One turn moves every row onto another: examples first, then more rows asked
fof: | -25.6 | -13.3 |   1.0 |  30.2 |   7.1 |  13.9 |  17.1 |  -0.4 |  17.4 | -21.4 |  -9.0 |  -5.5 |  -4.0 |  -2.0 |  24.3 | -18.1 | -37.6 | -12.4 |  12.5 | -27.2 |
vebi: |   6.7 |  12.4 |  -7.3 | -16.3 |  16.7 |  -6.2 |   2.7 | -20.2 |   2.7 |  17.1 |  -0.8 |  -1.8 |  14.8 | -11.0 |   6.2 |  26.2 |   2.0 | -10.7 |  30.6 |  28.7 |
niz: |  12.0 |  15.2 |  33.9 | -24.9 |   0.6 |   0.2 |  -7.0 | -13.0 |   9.8 |  -4.0 |  -0.9 | -10.6 |  -7.7 | -14.8 |   0.3 |  -4.9 | -12.9 |   3.2 | -25.8 |   9.7 |
vun: | -16.7 |  -8.8 |  -8.3 |  21.6 |  17.2 | -21.5 |   9.5 | -21.8 |  -4.4 | -12.1 | -26.9 | -14.5 | -10.8 |  -6.3 |   5.3 |  10.4 | -22.2 | -16.0 |  36.2 | -22.4 |
rezu: |   5.8 |  15.0 | -25.5 |   8.7 |  -0.5 |  14.1 |  12.6 | -17.2 |  -1.2 |  11.3 |  -2.2 |  -6.3 |  16.2 | -16.5 |  21.4 |  -0.2 | -12.5 | -13.4 |  45.9 | -10.3 |
gubi: |  -3.5 |  -0.2 |   0.6 |  -8.9 |  25.8 | -27.3 |  -0.8 | -22.8 |   3.2 |   5.0 | -13.9 |  -7.1 |   0.2 |  -8.7 |  -2.9 |  32.8 |  -6.5 | -11.6 |  25.6 |  24.2 |
fav: | -12.8 |  13.4 | -11.1 |  10.1 |   3.9 |  20.2 |  23.6 | -19.3 | -15.4 |   3.6 |  -7.3 |   1.3 |  12.4 |   2.3 |  19.3 |  -7.4 |   8.7 | -17.5 |  43.1 | -27.3 |
Bivo: | -26.7 |  -8.6 |   2.1 |  28.1 |   4.4 |  24.2 |  21.6 |  -0.1 |  13.3 | -18.5 |  -5.1 |  -0.9 |   1.0 |   2.0 |  27.4 | -23.2 | -28.0 | -12.9 |  13.8 | -30.2 |
zar: |   3.7 |  10.4 |  40.1 | -21.8 |   5.2 |  -6.4 |  -5.8 | -14.1 |   6.2 | -10.1 |  -7.3 | -10.6 | -14.5 |  -9.1 |  -3.6 |  -4.4 | -10.6 |   1.8 | -28.4 |   4.1 |
Zevef: | -11.8 |  10.1 | -13.8 |  14.8 |  21.7 | -12.6 |  21.5 | -12.5 |  -6.1 |  -7.2 |  21.4 |  19.7 |  -5.5 |  -0.1 | -35.5 | -12.6 |   6.4 | -17.2 |  10.2 |  -9.3 |
daga: | -20.6 |  -3.7 |  14.0 |  -6.4 |  30.7 | -25.7 |   7.8 | -25.1 |  -8.8 |  -3.1 | -20.1 |  -1.4 |  -5.6 |   8.1 |  -6.1 |  27.6 |  10.2 | -15.4 |  22.6 |   9.7 |
Tasal: | -19.3 |  -3.2 |  -3.7 |  25.4 |   0.4 |  30.7 |  20.7 |   1.2 |  16.2 | -12.5 |   1.1 |  -0.3 |   7.2 |  -2.7 |  31.0 | -23.8 | -29.2 | -11.7 |  16.0 | -25.3 |
Demir: |   2.8 |  18.9 |  40.9 | -26.5 |   0.8 |  11.7 |   1.6 | -13.8 |  -0.3 |  -4.7 |   0.1 |  -2.6 |  -5.4 |  -3.0 |   1.8 | -12.7 |   5.7 |   0.5 | -25.7 |  -0.8 |
zosu: | -25.5 | -10.1 |  -5.2 |  21.6 |   1.6 |  38.2 |  20.8 |   2.7 |  10.8 |  -4.3 |   0.2 |  -2.4 |  -4.6 |   3.2 |  21.6 | -32.2 | -28.1 | -10.7 |  -9.4 |  -8.4 |
Lerif: | -13.3 |   5.8 |  30.8 | -35.6 |  17.9 |  11.6 |   0.4 | -14.4 |   3.0 |   3.1 |  -7.1 |   0.6 |   5.8 |  -4.9 |   5.7 |  12.2 |  18.1 |  -8.3 |  -7.6 |  25.6 |
fol: | -31.0 | -16.0 |  -0.7 |  24.7 |   5.5 |  30.0 |  20.3 |   1.9 |   9.9 | -10.2 |  -5.6 |  -4.4 | -11.4 |   5.6 |  17.3 | -29.7 | -30.0 | -11.7 | -11.4 | -11.7 |
Pozaf: |   3.2 |   1.1 | -23.7 |  15.7 |   7.6 | -11.4 |   4.2 | -18.6 |   5.8 |   1.4 | -14.5 | -16.7 |   2.1 | -21.9 |  12.7 |  11.2 | -31.4 | -12.4 |  41.5 |  -7.2 |
susu: | -15.1 |  -1.3 |  32.5 | -32.2 |  22.2 |  -2.0 |  -4.5 | -15.2 |   6.5 |  -2.8 | -14.4 |  -4.8 |  -2.4 |  -6.9 |   0.8 |  18.1 |   8.7 |  -7.7 |  -9.9 |  26.9 |
Duri: | -20.0 | -15.1 |  -9.8 |  23.9 |   3.0 |  25.9 |  13.2 |   3.1 |  18.6 |  -5.9 |  -2.7 |  -9.5 |  -9.1 |  -6.0 |  18.3 | -24.7 | -43.6 |  -9.4 | -10.2 |  -1.0 |
fesep: |  -7.4 |   6.1 |  25.8 | -36.2 |  16.8 |   9.1 |  -3.6 | -13.4 |   7.7 |   5.1 |  -6.0 |  -2.8 |   6.5 | -10.6 |   6.1 |  15.0 |  11.0 |  -7.0 |  -6.7 |  31.3 |
Vig: | -19.1 |  -9.6 | -10.6 |  20.9 |   0.1 |  35.7 |  16.7 |   3.5 |  16.5 |  -1.9 |   1.9 |  -5.7 |  -3.5 |  -4.3 |  21.8 | -29.0 | -36.3 |  -9.6 |  -8.2 |  -2.1 |
fel: |  -8.2 |   1.5 |  26.9 | -33.9 |  19.8 |   0.4 |  -6.1 | -14.2 |   9.9 |   1.9 | -10.0 |  -5.4 |   1.4 | -12.6 |   3.2 |  18.7 |   4.8 |  -6.6 |  -8.4 |  31.6 |
Let: | -27.7 | -19.2 |  -3.6 |  26.0 |   6.8 |  22.4 |  15.8 |   2.0 |  15.1 | -11.0 |  -7.3 |  -8.8 | -14.1 |   0.4 |  15.7 | -25.1 | -39.4 | -10.7 | -12.1 |  -6.9 |
sibu: |  -2.1 |  12.3 |  44.8 | -22.6 |   5.2 |   0.7 |  -0.5 | -15.0 |   0.3 | -10.9 |  -6.4 |  -5.5 | -12.9 |  -1.8 |  -2.9 |  -9.1 |   0.9 |   0.1 | -28.6 |  -2.2 |
Tuno: |  -9.9 |   5.4 | -15.5 |  16.9 |  23.0 | -22.3 |  16.3 | -12.6 |  -1.6 |  -9.4 |  17.9 |  14.7 |  -9.8 |  -5.2 | -37.6 |  -7.8 |  -3.7 | -16.2 |   9.1 |  -5.7 |
faran: | -21.1 |   6.9 |  15.1 | -12.0 |  25.0 |  -3.8 |  16.5 | -23.8 | -16.5 |   3.8 | -11.0 |   8.2 |   6.2 |  15.3 |   0.7 |  17.4 |  29.1 | -16.6 |  25.3 |   4.8 |
Buzo: | -26.3 |  -1.3 |  -0.2 |  18.5 |  14.8 |  -1.7 |  21.5 | -22.3 | -17.3 | -10.7 | -22.8 |  -3.3 |  -4.3 |   8.8 |   9.4 |  -1.4 |   3.2 | -19.2 |  37.5 | -34.3 |
mam: |  -1.1 |   8.5 | -22.5 |  14.9 |  20.1 | -20.6 |  13.5 | -11.2 |   3.8 |  -4.1 |  22.3 |  12.7 |  -5.8 | -12.5 | -35.2 |  -6.4 |  -9.9 | -14.3 |  11.0 |   1.1 |
Gipon: |   1.9 |  15.0 | -24.7 |  11.9 |  15.8 |  -9.5 |  16.0 | -10.1 |   2.0 |   0.9 |  28.1 |  16.3 |   1.0 | -12.3 | -31.6 | -10.3 |  -3.9 | -14.1 |  12.9 |   1.6 |
Bafak: | -13.4 |  -5.2 |  -8.4 |  25.4 |   0.1 |  24.6 |  15.8 |   1.9 |  22.0 | -11.3 |   1.1 |  -4.9 |   6.6 | -10.2 |  30.6 | -19.5 | -39.7 | -10.3 |  16.2 | -19.1 |
bil: |  -4.7 |  15.7 | -19.4 |  11.6 |  16.7 |  -4.7 |  20.8 | -11.1 |  -3.8 |  -0.7 |  27.4 |  20.3 |   1.4 |  -4.5 | -31.0 | -14.2 |   6.2 | -15.8 |  12.4 |  -5.3 |
Tesez: |  -4.5 |  17.4 |   1.7 | -17.7 |  16.0 |   8.4 |  13.3 | -21.1 |  -9.3 |  16.5 |   1.4 |   8.0 |  18.8 |   3.5 |   8.0 |  16.4 |  23.9 | -13.7 |  30.5 |  16.4 |
Nuki: |  11.7 |  20.9 |  33.9 | -27.6 |  -2.0 |  11.0 |  -2.4 | -12.6 |   5.8 |  -0.7 |   3.5 |  -5.4 |  -1.9 | -11.3 |   3.6 | -10.0 |  -2.7 |   2.5 | -24.2 |   7.3 |
lat: | -17.3 | -11.2 |  -5.7 |  29.0 |   4.1 |  14.2 |  13.7 |   0.7 |  23.0 | -17.0 |  -5.2 |  -7.8 |  -0.6 |  -9.8 |  26.2 | -16.1 | -45.0 | -10.7 |  14.0 | -20.2 |
tek: | -17.8 |   1.6 |  34.5 | -33.1 |  21.8 |   4.5 |  -0.3 | -15.4 |   2.3 |  -1.7 | -12.3 |  -0.9 |   0.3 |  -2.1 |   2.3 |  14.1 |  16.6 |  -8.4 |  -9.5 |  23.2 |

Tesez goes to daga
fesep goes to tek
Now these:
fav goes to vun
Tuno goes to Gipon
fol goes to Duri
lat goes to Tasal
Nuki goes to sibu

